One turn moves every row onto another: examples first, then more rows asked
K_607: [ 12   3   5  -7  21   0  14 -22  -9   7 -18   8   2  45 -24 -10  29   0
  -1 -12 -14]
K_25: [-10   2  -9  18   4   2 -25  15   1   4   2  18  15 -26  -5 -25  28  -6
  42  -9  -9]
K_612: [  2   2  -2  -7  16   6  35 -32 -21 -17 -31  -8  11  30  -6   0  23 -13
 -12   2  -6]
K_119: [ -1  -2   1   0 -45 -10 -12  16  -1   8  -3 -15   6 -14  25  21 -37  -5
 -23   7  -6]
K_388: [ 22  -8   9 -11 -48 -10 -15   6  12  -2  18   4  -5  -2  19  17 -21  -1
 -17  10   0]
K_833: [  8   1  10 -15 -38 -10 -11   5   0  -9   4  20   9 -28   0  22 -32  -3
 -32  -8 -19]
K_289: [-30  10   7  36  19   9  -9   6   1   5  18 -22  -1 -27  20  18  23 -12
  19  11 -18]
K_608: [-19   1   1  26  42  -8  29 -15 -20  15   9 -20 -15 -31   1   6  -6  -1
  35  10  -7]
K_863: [ -6  -3  11  13 -18   0  12  -2 -28  -9   8  -3   8   9   5  21 -42  13
 -40 -13  35]
K_940: [  0  -2  15   4 -22 -10  23  -1 -13 -23   2  19   7  19  -7  11 -45   9
 -29 -23  24]
K_795: [  3   4  13   6 -18   8  -3  10  -7   9   1  -1   5  18 -34  19 -42  14
 -27 -27  21]
K_429: [  7  -1   8   5 -29   3  12   7   3  -9  -3   1   3  36 -16  13 -44   4
 -13 -14  28]
K_134: [  4  -1   3   3  35  -8  28 -12 -14  10   4 -10 -15 -41 -31 -11   5   3
  39  -3  -6]
K_639: [  0   4   5  -1  42  -3  20 -15 -25 -19 -18  -6  18  24  27 -15  16  -6
 -26  -1  -2]
K_241: [  1   2  -5   9  27   7  -8 -10 -22  33 -17 -15   8  41  -6 -12  24   7
  -4  -7  -1]
K_41: [  5  -4   8  -1 -35 -22 -25  16   4  10  15  27   4  -5  20   9 -34   5
 -18  -9 -15]
K_835: [-11   4   8   9   9 -13  12   6 -18 -23   2  -4   7 -60   6 -18  33  -5
   9  -9 -10]
K_707: [  8  -1  15   8  -6   5 -13  13 -14   2  18   4   9  15  -4   9 -39  20
 -36 -21  36]
K_569: [ -4   0  -7  15  40  13  22 -20   3  -5  10  -9  -7 -16   0   9  -6 -16
  48  25   0]
K_694: [-11  -3  -5  19  -3  10   4 -16   5 -30  14  17   6 -16  19   5  32 -21
  37  19  -4]
K_275: [-15   8   1  12  46   2   0 -12 -38  17 -18  -5  21  17   7  -6  14   5
 -29 -14 -11]
K_390: [  4  -8 -15  15  42   9  -1 -15 -10   9  18  14   1 -21   1 -14   1  -1
  50  13  12]
K_129: [  1  -6   0  -1 -58 -14 -10  -2 -13  19   2   6  -1 -18  -4  25 -25   5
 -20  -4 -11]
K_372: [-19   5  12  22 -13 -16  23  -1   0   3   2 -15 -19 -23 -16   3  34  -6
  36  -5 -26]
K_217: [  1  -3  -8   5  44  -8  21  -6 -14 -11  -2  13   6 -41  -3 -27  -7  -4
  41  -1   2]

K_429 moves to K_707
K_612 moves to K_241
K_833 moves to K_129
Where do these go?
K_390 moves to K_217
K_25 moves to K_835

One turn moves every row onto another: examples first, then more rows asked
K_381: [-29  10 -54   5 -25  15  -4   3  -8  19  42  -1  29  31  -5  24  -5  -5
  -3 -20 -20   8   3  44   1 -21   4 -26  36]
K_203: [ 53  -1  -7  24 -16  21 -25 -19 -14  15   2   1 -16  -2  17 -18  -7  20
  16 -27 -28  13 -23   5  49   3 -11 -24  10]
K_932: [-23  38  37 -27 -18  26 -28  -4  30   2  22  11 -25   8 -13   8   0 -21
 -12   4  16 -14   7  33  10  -8  25 -16   3]
K_660: [  2  -5 -12  28 -15   7 -43 -19   9  14  52   7   8  45  -3  25 -35   6
 -14 -17 -37 -18  20  70  39 -30  -9 -37  17]
K_675: [ 27 -21  -9  -7 -11  10 -31 -35  14  12   9 -13  -8  32  30   0 -11 -12
  11 -50 -22  -7 -15   7  59 -16 -24 -20 -12]
K_613: [-15  16 -49   9 -26  18   2  12  -8  13  46   6  20  14  -9  24  -1  -4
  -5 -19 -29  14  -1  40  -2 -16  28 -19  35]
K_556: [-29  32  -2 -25 -27  12 -43 -27   3  32   9   0   3  31  -9   7  13  17
  -4  22   4 -22  26  35   9   3 -19 -24  21]
K_567: [  4   0   3   7 -44 -12 -49 -23  19  10  15  -9   4  17   2   9 -36  41
 -23  -1  -5 -27  25  42  33 -18  -7 -42   0]
K_600: [-37  36  26 -27 -21  24 -39 -17  22  19  16   3  -9  31 -10   4  -6 -13
  -3  10  26 -19  15  40  15 -11 -14 -27  12]
K_108: [ 14  20  -5  18  -7  16 -32 -23 -24  34   5  28 -15  15   1 -11  14  -4
   1 -26 -62   7   0   8  20  12   3  29  -2]
K_311: [-16  14 -29  13 -23  25   9  21   2   2  47   9  11   9  -9  22 -12 -22
  -7 -24 -17  15 -10  40  -3 -18  36 -17  35]
K_21: [ 11  18  19  13  -3  25 -26 -12  -4  19  12  32 -28  13   1 -11   0 -31
  -1 -39 -47   7 -11   7  22   3  17  32 -11]
K_359: [ 26  -8   1  50 -25  16 -25  -2   3   5  41  11  -7  15  -6  22 -26   9
 -23  -3 -50  -8  10  59  20  -4  27 -14  40]
K_105: [ 31 -30  10   6 -23  20 -22 -28  23   1  -1 -15 -18  24  29  -4 -14 -27
   8 -45 -18  -9 -27   1  46   0 -11   0   8]
K_331: [-40  36 -23 -22 -11  21 -33 -10  -9  30   4   7   6  27  -6   9  29   3
  -2   0   5   1  16  40  -1  -1 -10 -26  34]
K_306: [ -7  18  28   8   0  29 -35 -18   3  20  10  29 -24  34   4 -16 -18 -47
   4 -45 -23   2 -12  17  33  -9 -11  19 -13]
K_2: [ 21  -4  19  19 -51  -6 -32  -8  25  -4  12  -4 -12  -8   0  10 -31  33
 -30   4 -12 -22  14  32  19  -1  29 -19  10]
K_271: [  0  -8  19   3 -45  -7 -44 -20  36   0  18 -11  -3  20   4  12 -43  17
 -27  -9   5 -31  18  41  33 -21   1 -35  -5]
K_690: [ 45   0 -13  26 -14  17 -18  -8 -20  18  -5   7  -8   3  11 -20  -3  22
  17 -35 -18  19 -20  -3  43   1  -6  -9   6]
K_369: [-38  32  10 -29  -3  31 -23   5  20   7  15  13 -16  17  -6  13  16 -33
  -9 -18  15   3   2  36   0 -11  21 -16  14]
K_583: [ 19   0 -15  43 -18  10 -37 -12  -7  16  46  12   6  25  -5  21 -27  24
 -15  -4 -50  -9  18  65  30 -15   6 -34  29]
K_768: [ 48 -17  10  25 -25  26 -17 -19   6   3  -5  -5 -23   4  24 -14 -12  -8
  10 -29 -21   5 -31   2  40  13  -2  -4  21]
K_862: [-23  34 -22 -19 -15  21 -23  -4  -7  23   3  10  -5   9  -9  14  41   6
  -9   2 -12   3  13  30 -10  10  21 -10  32]
K_205: [ 10 -10  29  11 -51  -2 -34 -11  41 -10  14  -8 -13   5   4  12 -41  12
 -32  -8   0 -28  11  36  23 -11  23 -21   3]
K_250: [ 23 -28   4   7 -18  17 -14 -18  17   5  -6  -9  -9  28  24  -8 -12 -26
   6 -53  -6  -3 -26  -5  42  -7  -9  11   2]
K_503: [-30   9 -23   9 -25  30   3  16  10   1  45   4  14  25  -6  19 -23 -35
  -4 -28   0  10 -10  45   2 -23  17 -20  37]
K_513: [ 18 -20 -14  -4 -10   8 -24 -25   8  18   4  -8   1  36  22  -7 -10 -10
  12 -58  -8  -3 -14  -1  55 -20 -27 -11 -16]
K_75: [ -1  19 -12  14  -8  16 -43 -35 -28  46   2  24  -2  38   5 -18   3  -3
   9 -26 -49   3   7  16  28   4 -31  14   2]
K_954: [ 14 -19  15  40 -24  18 -25  -6  25  -6  45   7 -10  26  -1  28 -35 -20
 -26 -15 -40 -20   5  59  22 -11  27  -7  33]
K_263: [-37   6 -37   5 -26  23  -4   3   3  13  41  -3  24  38  -2  20 -19 -24
  -1 -26  -3   5  -2  47   4 -26  -3 -26  40]
K_530: [ -9  33  -7 -24 -28   7 -35 -21   0  27  13   2  -5   7 -14  15  30  25
 -12  25 -19 -18  25  25  -1  13  16 -10  18]
K_649: [ 19   3   4  18 -49 -11 -42 -16  12   7  13  -4  -1   0  -2   9 -28  50
 -26   8 -16 -22  24  36  25  -5  11 -34   8]
K_926: [ 40  -2 -18   5  -8  11 -34 -30  -9  21  10  -3  -6  15  21  -8  -8  18
  17 -39 -28   6 -13   8  61 -14 -24 -35 -10]
K_123: [-23  31  -2 -24  -9  25 -17   6  11   8  11  14 -15   3  -9  18  34 -19
 -13  -9  -6   5   4  28 -10   4  39  -4  21]
K_692: [-15  18   9  10  -4  23 -45 -32 -12  37   6  23 -10  49   5 -21 -14 -28
  10 -37 -26   0  -1  22  35  -9 -40   8  -5]
K_523: [ 41 -16   5  26 -22  25  -7  -7   1   5 -10   0 -14   6  18 -17  -8  -6
   9 -38 -10  11 -29  -7  35   8   4  11  15]
K_412: [ 30  -2 -25   8  -6   8 -27 -19 -14  25   3   1   4  21  15 -14  -4  20
  18 -46 -17  11 -11   1  57 -18 -24 -24 -14]
K_668: [ -5  35  18 -25 -22  16 -25  -6  18   9  21  10 -23  -7 -16  16  22   2
 -18  11 -10 -13  14  23   1   6  43  -5   5]
K_266: [  0 -18   8  27 -18  12 -34 -14  28   2  50   2  -1  45   3  28 -40 -22
 -23 -24 -32 -24  11  65  34 -27   4 -21  20]
K_761: [-47  35  -2 -28  -5  28 -31  -5   8  21  10  11  -4  33  -5   7  13 -22
  -1 -11  22   1   8  43   4 -12 -10 -29  22]

K_583 moves to K_266
K_675 moves to K_768
K_271 moves to K_2
Where do these go?
K_381 moves to K_503
K_523 moves to K_412
K_600 moves to K_668
K_369 moves to K_862
K_75 moves to K_306

One turn moves every row onto another: examples first, then more rows asked
K_934: [ -9  13   5 -29  25  -4  25 -21 -15  -9 -19 -46  38  23 -10 -16  10  -3
  -3 -29   2   5   2   1   2 -19  16  14]
K_445: [-39 -12  23  -9 -18 -11  11 -11  -7  24 -18  12  16 -29  -9 -18  -2   2
  10 -18   9  21  21  22  -6   3  33  29]
K_693: [ 21 -34 -37  -9   5 -22 -16 -15 -27  16 -16 -28  25 -21   8   6  -8 -19
 -23 -12  36   2 -19  -3  -9  16  12  13]
K_959: [ -4  -4  19  -4 -27  13  31 -13   4  26  -6  -1   8 -33  -2  -7  22 -20
  -9  40  -8  20  24  21  -2 -16   7  11]
K_343: [ 33  -3  -3  -6   5  12 -15  16   7  35 -25 -46  -8 -11  -9 -15  17 -25
 -10  31  -6  11  -3  22  29  -1  -6   1]
K_988: [ 47 -16   8   1  22 -24  23 -27   3 -11  -2  19  17 -11  26   1   2   0
  -3 -22  19 -15   4  15  11   8 -25  30]
K_577: [-66   1  -3  -3   6 -10  -8   0   8  28   5  -2  26 -12 -29   0  -5  -9
  10  11  20 -24  17 -12   1   7  15   8]
K_775: [ 11  12  13  -5  -8   3 -45  13  -4  25   3 -22   2   2   7  14 -39 -26
 -23  20  20  10  17   3 -24 -11  -3  -6]
K_33: [-33  10   5  -5   4  32 -25   6 -15  15  10  12 -17  -8  16 -24   0 -12
   9  12 -27   1  11  22  -2  23   7  13]
K_705: [ 30  -3  15  -9 -17  -9   4   5   0  -6 -12 -45   6  22 -16  18  13  -1
 -51   2  25   3  -8   4  15  -6 -10   1]
K_469: [ 13   8   4  18  -5  28  -1   7   6  12   4 -22 -16 -26   7  24  12 -42
 -28  -4   3   8  27  11  32 -23  -7  12]
K_353: [ 13  16  17  12  47  -9  -7   2  -8 -15  16  23  10   6 -15  16  -4   3
  39  -5 -10  -4  22 -14   4 -16 -17  13]
K_185: [-20   8  33  -4  11  22  12 -18  12   6   9  -3  21 -14 -17  -7  26   7
  17  -2  10 -10 -15  -4   2  26 -42  29]
K_630: [ -6  -5 -16 -14 -37   1   4  19 -18   7   4   7  -4 -20  18   2 -21 -23
 -22   5   6 -12  21  33  26 -27  25  24]
K_858: [ 35   7 -12   6   6 -35 -41   4 -14  21 -41 -11   7  20  -8 -25  -2 -15
  21 -15  12  18 -11  15   9   7 -20   9]
K_111: [  9   0 -18  31   2 -28 -26  -4   1  12  -1  31  43  -1   6  20  15 -16
  21 -34   7   1  -9 -19   1  -2 -25   3]
K_336: [ 29 -14 -28   3   7  -7  15   0 -19 -13 -15 -10  -5   5  -9 -20   9  17
  24 -23   6  22 -15 -12  15  45   2   9]
K_484: [ 10  36 -33 -16   0   4  13 -22  17   5  24 -10  -7  -1  -5 -12   2  -6
  19 -39   1  -4  33   0  27  10   4  -8]
K_769: [ 28 -19  -4   3  -1  31  20  25  17 -17  -2 -18  36  10  12   4 -28 -14
  12  -5  16 -16  -4  -1  10 -27  25   8]
K_313: [ -8 -17 -13  16 -22   0 -13 -22   2 -18   3   7   4  26 -21  -6   6 -13
   5  12  27 -20  -2  15 -14   3  52  -4]
K_643: [  9  13 -17 -32   3  23 -30  -4  -1  -6  14  18   7  11 -67   8  -8  -5
  -5  -6   6 -20   8   5   3 -16  -9  11]
K_453: [ 10  -4 -18 -13  10  -5  -4   4 -12  14 -45 -16  -1  25 -36 -31  -7 -16
 -37  10  20   7  -8  -4   7  22 -25   7]
K_995: [-24 -22   1  -3  -1  -1  16  -4  10  21 -10  50  54 -18  -8   6  13  -5
 -14  -1 -14  -3  16  -7 -11  -1  -9  15]
K_84: [ 34  15 -19  20  -9 -31  -2 -13 -28  -6  13  22  -4   1  17 -14   4 -10
  36   3  14  13 -26  -8   3  -4  -4   0]
K_646: [  1 -12  19  -4  39  -9 -17  18  24  21  12  18  49  -6 -10  17   5  14
  -1  -4  -7 -22 -16 -19  10  -7  -4  -2]

K_469 moves to K_445
K_858 moves to K_343
K_577 moves to K_353
Where do these go?
K_988 moves to K_693
K_769 moves to K_313

